(in the rows, 128 means zero)
A: rows in a few groups, each row roughly a mix of its group's directions:
A (179 x 12):
[[ 92 169 123  96 138 132 151 139 100 115 149  88]
 [159 101 170  96 147 160 151 100 143 111 130 141]
 [130 157 114  80 149 132  99  88 148 137 154 106]
 [122 104 107 110 115 173 141 112 114 110  71 132]
 [151 141 166 140 131 170 119  70 143 118 130 132]
 [146 155 143 143 125 166 125 143 180 121 166 150]
 [ 74 152 138 131  88 103 149 151 107 121 112 147]
 [102 115  97 146  96 117 164  77 123 144 111 121]
 [120 113 116 134 123 167  59 148 139 143 126 113]
 [119 146  96 138 123  60 140 141 105 145 151 121]
 [ 93 123 127 157 109 175 119  94 149 100 134 103]
 [177 165 108 137 134 121 154 170 111 148 127 108]
 [123 137 148 117 102  65 127 157 117 134 133 168]
 [134 133 150 114 147 161 198 103 123 132 128 118]
 [137 139 124 159  86 147 157  93 140 175 119 131]
 [159 129 100 138 117 183  97 136 141 129 164 147]
 [147 186 106 100 124  85 103 119 114 139 123 122]
 [114 121 120 169 152  81 147 124 102  93 128 101]
 [ 91 111 100 117 142 127 159  87 121  91 121 158]
 [131 163 108 161 152 162 173 113 127 103 117 109]
 [128 167 154 133 104 114 121 175 118 149 156 163]
 [106 148 157  97 143  90 147 138 107  98 164 149]
 [101 122  81 111  89  99 164 112 147 132 143 124]
 [ 94 114 167 130 158 117 136 102 118 103 167 158]
 [ 57 115 129 127 103 103 132 107 115 105 141 136]
 [137 146 153  99 143 176 122 142 119 153 155  87]
 [153 168 130 134 115 117 167 129 122  83 143 165]
 [141 165 160 121 119 178 145 125 109 129 112  86]
 [108 135  83 163 114 168  98 111 130  96 121 138]
 [110 118 153 100 136 136 148  68 121 163 105 123]
 [188 131 131 153 129 134 168 140 118 165 131 110]
 [112  83 129 136 115 171 156 115 132  80 121 140]
 [143 137  98  81 110 160 136 109  96 124 123 167]
 [134 163  95  79  90 103 115 119 113 147 122 131]
 [119 132 135 168 134 118 155 137 157 159 182 148]
 [101 133 104 151 113  73 161 138  92 141 128 125]
 [112 144  84 111 124  76 134 112 112 127 105 164]
 [145 151 111 126 148 184 137 124 129 165 168 132]
 [102 174 121 121 143 101 134 173 109 122 159 105]
 [ 86 168 147  99 148 121 129 102  93 112 124 103]
 [ 77 136 118 137 101 167 104 133  88 125 131 106]
 [116 104 165 155 133 110  94 141 157  88 102 116]
 [113 127 103 105 134  84 151 105 133  97  83 109]
 [125 150 123 151 162 147 166 109 108  92  86 122]
 [121 104 124 149 158 136  81  94 119  83 110 127]
 [150 134 137 106 109 156 128 137  62 110 113 153]
 [112 164 115 136 117 126 105 154 156 158 151 178]
 [ 99 119 171 151 108 141 145 149 150 154 147  87]
 [146  83 138 132 116 128 123  98 114 129  93 181]
 [127 159 101 164 165 133  87 131 159 120 154 128]
 [ 77 140 153  89  97 144 142 141 130  99 106 134]
 [155 112 111 168 124 164 111 153 131  81 125 150]
 [ 83 145 148  77 125 123 116 141 132 101  96 147]
 [107 113 113 136 133 118 134  97  96  96 101  73]
 [134 106 137 150 138 161 148 181 110 145 140  89]
 [ 92 125 138 136 104 124  99  71 131 106 115 160]
 [133 105 107  99 142 135 185 164 132 124 141  97]
 [155 178 116 135 125 127 179 145  99 102 128 122]
 [131 163 124 105 141 194 155 132 122 131 108 110]
 [113  99 107 113  75 133 141 144 122  97 137 171]
 [132 117 100 139 108 141  92 183 130 119 149 166]
 [125 113 155 131 116 182 163 143 108  91 131 105]
 [108 136 182 184 156 132 114 128 115 127 141 132]
 [166  82 157  96 147 162 136 140 148 113 128 137]
 [119 123 133 148 111  67 103 168 105 106 129 136]
 [117 137 109  73 149  83 160 112 147 140 128 133]
 [138 165 167 135 128  97 169 141 165 142 108 134]
 [168 131 110 102 117 142 145  99 172 160 122 156]
 [157 155 112 127 184 129 105 117 107 116 132 168]
 [143  62 127 138 159 156 112  98 123 135 132 142]
 [ 62 111  98 140 135 148 129  93 136 125 122 111]
 [105 125 140 131 100 101 135 163 147  96 102 175]
 [106 169 146 112 128 137  79  94 152 141 142 149]
 [142 158 149 141 106 143 152  76 126  99 143  96]
 [163 123 142 151 127 155 163 155 150 114 169 100]
 [174 123 169 127 129 119  85 132 154 120 145 160]
 [144  82 156 113 110 122 108 169 148 134 117 165]
 [109  80 102 109 112 124 161 116 116 110 116 172]
 [112  77 134 151  89 118 110 106 157 124 126  94]
 [131 128 159 102 103  93 164 117 164 145  94 144]
 [ 77 132  94 141 102 117 142 117  89  93 127 133]
 [119 178 102  92 175 134 152 134 133 138 120 140]
 [125 113 154 131  99 124 204 126 132 127 121 140]
 [129  79 153 125 112 128 104 101 148 158 163 154]
 [161 107 109 108 113 132 110 160 156  79 122 155]
 [139 125 172 151 114 146 144 102 155 166  95 106]
 [121 130 128 179 138  82 103 105 101 147 105 142]
 [123  95  76 112 165  96 152 133 144 138 134 146]
 [136 108 159 157 170 162 115 122 124  83 110 132]
 [138 100 100 159 155 106 120  99 111  85  98 136]
 [136 146 149 128 108 124  75 111 135  89 120 172]
 [ 98 146  97 106 143  87 121 121 142 113  81 150]
 [167 172 123 101 164 132 114 109 102 137 116 157]
 [184 118 139 111 104 159 121 130 167 141 111 103]
 [152 118 114 114  87 110 160 148 136 153 151 174]
 [131 181 136 140 113  82 150 120 109 157 150 112]
 [122 199  93 147 154 120 125 131 113 118 133 125]
 [121 115 123  99 194 148 153 137 116 139 107 105]
 [159 110 180 121  87 116 101 147 148 124 147 132]
 [121 102 137 163 185 113  96 149 120 155 135 123]
 [105 106 107 157 149 157 159 114 128 145 155  83]
 [ 98 142 116 109 160 142 161  97 144 116  80 112]
 [105  97 151 169 141  93 137 153 158 153 139 109]
 [ 77 116 139 150  83 130 128 134 120  86 151 118]
 [131 135 118 181  95 128 150 119 126  85 109  97]
 [130 126  95 124 142 157 152 132 117 179 172 148]
 [155 173 154 143 124 116 151 146 166 128 155 159]
 [117 126 131 102 112 159 124  95 159 149 104  76]
 [101 124 170  80  99 108 144 135 124 125 108 160]
 [164 107 161  95 153 132  96 101 153 141 111 149]
 [157 134  99  71 153 139 140 123 127 135 169 116]
 [120 156 109 158  79 148  96 133 148 122 118 164]
 [141 134 150 139 178 173  97 118 145 152 126 105]
 [101 112 131 112 113 151 160 125  75 121  84 130]
 [136 143 118 189 152 150 105 107 114 113 144  97]
 [108 155 131 156 153 102 151 152 104  96  86 115]
 [134 176 116 113 118  99 136 181 127 146 158 138]
 [115 126 132  75 108 121 121 181 125 163 129 145]
 [137  96 117 137 122 130 166 169 109 134 100 174]
 [107 118 132  82 153 113 110 101 143 126  73 127]
 [109 114 122 164 154  98 103 154 118 162 149  91]
 [ 99  94 112 136 147 149 138 105 141 162 129  76]
 [109  82 124  81 161 110 106 132 156 138 128 147]
 [156 159 131 148 134 153  82 126 163 146 119 163]
 [141 126 117  80 119 141  86 128  90 142 101 157]
 [113 150 116 118 164 144 103 118 105 155 127  71]
 [165 148 117 137 127 132 182  96 158 154 138 113]
 [137 127 140  89 111 109  73 143 127 142  96 158]
 [141 119 151 132 155 151 119  78 116 110 144  78]
 [125 182 136  97 138 101 143  82 139 122 147 140]
 [ 96 127 109 128 121 117  89 102 111  97 102 174]
 [137 138 114 110 140 159 169  90 174 133 136 154]
 [114 123  94 124 125 130 119 197 140  93 139 136]
 [ 80 128 137 120 139  79 131 148  90 102 114 118]
 [156 179 123 155 108 146 125 146 122 130 178 138]
 [121  98 113 135 164 136 158 156 122 175 137  93]
 [126 172 114  86 150  98 165 129 120 108 155 129]
 [144 122 156 140 117 101 131 187  86 131 134 148]
 [150 126 168  67 152 107 149 117 145 142 122 127]
 [153 147 136 132 178  96 145 140 155 150 117  90]
 [123 150 168 111 159 125 102 133  82 123 164 109]
 [110  98 116  83 158 119 102  87 152 143 116 138]
 [119 135 159  81 121 158 115 103  90 120 163 133]
 [136 130 132 106 123  95  84 141  76 121  94 139]
 [143 118 117 120 154 152 105 132 142 111 137 198]
 [123 149 133 197 158 131 135 127 125 120 146 163]
 [156 165 141 142 128 150 153 125  86  79 133 131]
 [157 122 108 152  89 141 130 183 118 140 151 150]
 [144  84 124 181 127 105 147  94 124 139 110 111]
 [141 171 115 134 105  92 162 130  97  90 141 135]
 [109 178 117 170 147 108 148 126  94 140 151 119]
 [157  84  98 156 111 115 143 141 138 176 125 122]
 [164 134 110 151 178 170 107 128 156 118 130 135]
 [134  96 134  93 111 154 155 128 109 144 111 182]
 [139 135 163 141 172  84 110 163 147 124 106 126]
 [171 147 154 152 156 140 159 129 134 149 166 105]
 [118  78  85 127 135 122 178 139 138 111 142 130]
 [121 146 147 176  71 120 139 146 145 131 154 132]
 [142 131 155 176 179 145 160 126 140 112 145 133]
 [101 105 111 130 137  63 103 132 142 153 116 112]
 [133 132 126  86 110 133 156 138  92 153 181 120]
 [122 141  82 144 137 107 124  87 147  89 111 100]
 [124 132  96 166  86 142 123  82 156 113 118 121]
 [159 154 150 152  93 137 146 150  98 123 148 170]
 [ 72 116 128 103 111 114 154 133  83 106 114 136]
 [150 122 148 141 133 152  90 124 186 120 160 114]
 [126 105 118 132 166 141  88 143  95 103 155  92]
 [115 124 122 150 140  86 112 104 134 155  69 135]
 [144 100 116 163 146 114 191 123 112 107 121 136]
 [158 129 131 170  94 104  88 164 129 124 139 149]
 [130 151  88 132 137 113 115 100 120  82  83 145]
 [154 153 123 109 142 148 132  90 140 140 187 112]
 [136 191 127 146 119 114 169 154 122 124 154 135]
 [145 113  98 159 101 158 132 151 117 109 180 137]
 [119 142  77 149 148 174 135 129 118  95 102 126]
 [126  82 165 120 178 156 117 122 146 140 147 133]
 [127 138 107 143 131 121 110  83 170 133 178 110]
 [121 147  94 115 131 123 106 130 131 191 154  98]
 [146  79 122 137  97 132 140  94 139 167  97 129]]
one row of each group, then the others: which group is each in?
[136 130 157 155 121 168 101 171 152 132 162 138]
X
[120 162 173 141 110 121 150 129 113 146 164  87]
Z
[ 87 121 130 128 130 113 145 185 117 106 120  89]
F
[128 143 166 137 114 175 121 161 114 155 134 167]
Y

[140 107 110 175 101 144 120  98 158 124 166 107]
Y
[134 147 118 141 137 127 126 155  86  90  73 137]
Y
[126 139  87 128 156 125 145  89 179 126 153 115]
Z
[114  80 136 104  96 149 133 137  82 139 100 128]
X
[157 169 133 118 107 144 168 138 131 136 158 170]
X
[ 81 191 142 136 141 115 124 123 111 108 112 116]
F
[125 184  97 113 160 106 124 103 125  97 109 130]
Y
[132 147 127 139 102 181 116 103 172 125 105 153]
F
[125 142 136  91 186 105 155 110 111 119 120 100]
Y
[129 116 139  70 148 145  80 124 108 137 103 134]
Y
[138 121 152  99  96 146 129 146 110  70 109 151]
Z
[124 165  98 101 110 143  99 134 119 134 152 180]
F
[116 129 133 135 119  57 100 158 141 151 127 124]
X
[110 143 108 135 165 131 151  85 136  95  88 109]
Y
